(in the rows, 128 means zero)
One turn moves every row onto another: examples first, then more rows asked
z256: [112 120 160  95 157 170 115 105 135 139 145 112 151 110 137 133 126  93
 111 165 138 144 145 119 145 112 118 143  84 133 121 103 119 121 176 135]
z471: [113 123 170  80 156 162 115  88  99 118 147  79 150 115 139 140 125 105
 104 139 117 141 143 120 126 124 123 142  94 133 134  94 119 130 156 138]
z874: [121 153 127 145 140 130 165  89  79  95 141 115 126  95 139 137 156  99
 124 140 100 165 123 141 154  96 125 114 128 110 106  72 147 117 132 100]
z769: [137 143  97 113 144 148 141 107 105  94 100 105 130 104 124 129 146  88
 101 165 111 127 115 133 145 103 139 137 111 135 124  75 149 118 147  75]
z764: [141 137 102 121 134 140 124 142 115 105 119 113 140 107 120 133 155  84
 109 165 119 123 126 110 132 109 135 134 113 140 119  87 142  91 139  73]
z546: [121 138 178 124 162 126 139  92 134 115 146  97 161 116 164 138 145 127
 128 103 121 116 119 144 152 138 103 148 119 120 125  93 132 126 137 129]
z700: [134 142 110 121 146 132 141  76  93 106 101 119 144 112 136 139 137 105
 108 165  97 135 119 131 165 108 149 123 109 140 111  78 141 126 119  78]
z431: [123 128 163  85 166 138 137  80 118 108 148  79 152 119 149 148 134 118
 132 116 115 125 132 120 160 133 124 152 116 114 146  83 129 134 140 136]
z566: [140 143 114 131 134 132 116 137 113  88 129 135 138 101 126 162 153  91
 112 173 128 133 127 106 136 123 145 144 112 139 109  86 127  92 127  89]
z641: [133 128 108 125 140 135 130 142 101  94 113 109 139 103 123 136 169  82
 115 156 125 131 123 100 114 124 135 134 111 134 120  88 122 105 143  76]
z552: [127 152 140 150 133 137 124 132 104  78 151 134 138  97 134 166 157  85
 117 153 112 155 119 103 121 117 135 124 127 124  98  85 135  92 134 101]
z675: [121 139 116 130 133 123 164  87  84 107  95 116 131 103 139 117 165 111
 113 150 101 138 125 137 142 101 135 122 105 132 118  74 124 124 130  84]
z327: [122 142 170  89 161 139 126  90 104 112 154  82 153 108 147 155 130 119
 127 119 130 126 129 130 146 139 125 162 115 120 145  83 126 139 134 133]
z626: [ 97 121 171 126 149 152 113  96 159 131 150 129 164 106 140 122 152 112
 123 151 140 132 139 126 131 114 123 134  87 130 112  97 128 104 178 124]
z304: [125 149 132 152 130 122 149 124  89 105 161 122 136  98 135 141 165  94
 131 140 110 161 134 118 140 102 124 111 132 114 100  85 141  91 124  98]
z159: [104 114 162  85 153 169 113  92 140 131 150 118 152 112 126 136 135 103
 124 167 134 141 148 126 147 104 134 149  90 127 127  97 125 120 171 127]
z200: [113 142 172 135 161 132 125 100 155 126 148 133 170 105 149 133 143 138
 141 137 151 123 126 143 147 140 114 132 105 124 128  87 143 120 145 121]
z644: [133 144 123 128 147 150 136 145 104  95 147 125 141  94 125 153 159  81
 149 157 119 153 122 100 122 107 127 124 140 122 116  87 138 107 143  82]
z565: [121 151 137 139 145 137 150  72  84  97 123 118 144 109 144 144 140  98
 111 145  80 155 111 128 148 101 138 104 125 126 100  77 148 126 126  91]
z847: [127 138 142 144 131 130 147 118  82 106 145 123 143 105 139 136 167  95
 140 136 104 164 134 110 122  90 126  99 129 122 105  95 134 104 133  87]
z612: [123 153 132 133 140 138 169  90  88 105 128 132 132  94 138 134 155 110
 146 151  98 160 123 136 149  83 127 111 136 121 115  73 142 126 130  91]
z915: [143 139 103 120 152 140 121 108 115  84 100 121 134 103 129 139 145 101
  99 179 106 128 121 122 145 116 144 133 102 150 112  78 129 103 128  88]
z57: [117 109 164  74 158 156 119  84 114 116 142  82 144 125 135 136 135 106
 112 139 113 137 147 119 146 114 133 147  93 124 137  97 117 126 154 136]
z489: [103 125 172 126 155 155 114  97 151 132 141 129 166 113 140 119 138 122
 118 157 138 138 139 133 128 123 114 112  84 137 118  98 137 111 168 126]
z506: [104 124 163  88 153 171 115  91 124 143 151 117 161 113 128 141 117 106
 121 168 139 145 148 125 140 115 125 135  93 132 130  99 135 130 167 123]
z839: [135 149 120 137 138 141 129 150 116  98 152 123 137  94 123 141 160  86
 131 160 113 144 129 107 131 106 123 121 134 129 108  83 144  81 133  91]
z964: [130 143  98 115 150 142 152 114 106  93  95 118 128  92 123 135 156  98
 120 171 120 129 114 126 142 117 136 147 117 132 131  65 129 127 140  80]
z313: [116 135 172 125 160 120 137  83 136 107 148  91 165 114 163 134 152 126
 131 100 121 117 125 120 145 143 113 137 112 116 132  82 132 119 148 132]
z411: [104 141 170 138 156 133 130  91 162 123 155 127 171 101 153 133 151 125
 142 130 144 120 125 126 146 133 116 140 111 117 123  83 140 112 165 122]
z872: [109 126 168 128 153 155 119 111 157 141 146 134 164 112 148 130 138 106
 121 152 149 141 136 129 140 119 112 130  92 126 113 105 132 111 178 131]
z761: [117 154 146 150 128 130 143 100  82 101 154 133 148 107 140 165 148  88
 124 139 103 161 118 113 141 108 139 114 134 115  98  85 147 114 124  92]
z674: [120 122 162  78 159 159 122  92 111 127 144  81 143 113 140 139 124  96
 108 145 121 132 143 121 153 119 118 159  91 135 130  98 111 134 153 134]
z14: [120 142 180 127 164 122 124  96 132 101 144  93 159 108 158 133 151 135
 122 109 129 119 122 138 134 148 112 138 107 126 132  84 128 120 135 135]
z581: [126 143 109 129 136 130 160  81  78 101 110 104 128 106 137 128 151  96
 102 145 108 144 121 144 156  99 140 127 109 120 116  76 146 127 137  82]
z885: [124 133 171  91 163 142 135  85 113 114 146  74 147 114 153 141 133 113
 119 115 111 119 129 133 157 131 110 162 111 127 133  90 119 138 135 133]
z511: [113 137 177 141 157 136 134 105 158 126 147 128 168 113 161 132 146 124
 133 123 140 127 121 144 144 131 105 132 113 118 116  99 140 112 159 129]

z915 turns into z566
z872 turns into z511
z644 turns into z847
Where do these go?
z626 turns into z411
z304 turns into z874
z200 turns into z14

One turn moves every row onto another: examples first, then more rows asked
z597: [172 150 128 134 143 118 155 113 100 140 121 152 129 107 140 132]
z163: [135 144  93 148 116 114 112 103 140 114 146 124 117 126 127 104]
z679: [113 130 106 120 117 124 136 157 110 132 129 109  95 137 132 144]
z425: [111 129 124 113 116 132 156 122 116 168 128 139 106 108 117 122]
z495: [145 142 109 125 139 123 127 157  94 116 124 100 107 134 146 128]
z453: [109 127 117 119 115 126 155 131 111 163 129 145 102 101 120 133]
z224: [158 141 116 128 133 121 161 124 139 108 181 124 118 112 126 139]
z156: [152 131 109 120 121 123 145 116 132 106 189 131 120 109 128 132]
z650: [119 117 102 118 128 112 148 103 103 151 141 159 126 103 137 144]
z376: [100 118 103 116 111 119 146 129 114 149 137 138 106 123 128 151]
z348: [120 114 127 135 124 124 138 128 119 119 185 123 123 139 139 102]
z768: [111 137 111 126 124 132 143 152 125 159 119 117  98 125 120 114]
z6: [165 141 108 127 156 116 129 132  81 118 129 121 127 114 156 121]
z870: [142 140  99 150 110 117 112 108 126 103 161 125 124 132 140 109]
z977: [139 124 143 126 133 129 166 128 121 115 184 125 127 124 131 121]
z296: [119 117 145 136 125 128 145 119 113 120 169 125 130 136 135  94]
z190: [156 151  91 139 124 114 133 112 148 108 161 124 113 113 123 131]
z999: [136 135 121 123 125 119 157 107  98 157 130 160 117  89 132 134]
z283: [140 146 114 140 138 121 133 168 107 136 113 116  97 128 136 119]
z215: [124 126 114 150 116 119 118 118 119 114 169 122 124 144 145  97]
z987: [141 151 106 143 141 124 134 163 121 141 111 113 106 131 133 115]
z274: [111 133 114 127 120 127 142 161 116 152 120 124  92 119 122 126]
z418: [142 135 132 117 125 126 162 102 104 158 129 155 120 100 127 131]
z405: [117 127 121 147 117 122 117 106 122 120 149 125 127 137 133  86]
z702: [151 129 105 123 150 111 140 105  86 136 137 151 138  99 151 128]
z806: [135 117 125 120 126 126 151 127 125 115 196 128 121 123 131 118]
z501: [171 158 114 147 150 117 141 143 109 133 112 131 121 123 143 123]
z540: [166 147 121 136 143 113 147 114  88 141 122 153 121  97 145 127]
z217: [156 143  97 135 113 119 125 106 132 100 172 130 121 113 132 127]
z921: [167 153 118 145 150 114 135 145  94 131 113 130 112 116 147 119]

z6 turns into z702
z348 turns into z215
z163 turns into z190
Where do these go?
z418 turns into z425
z274 turns into z283

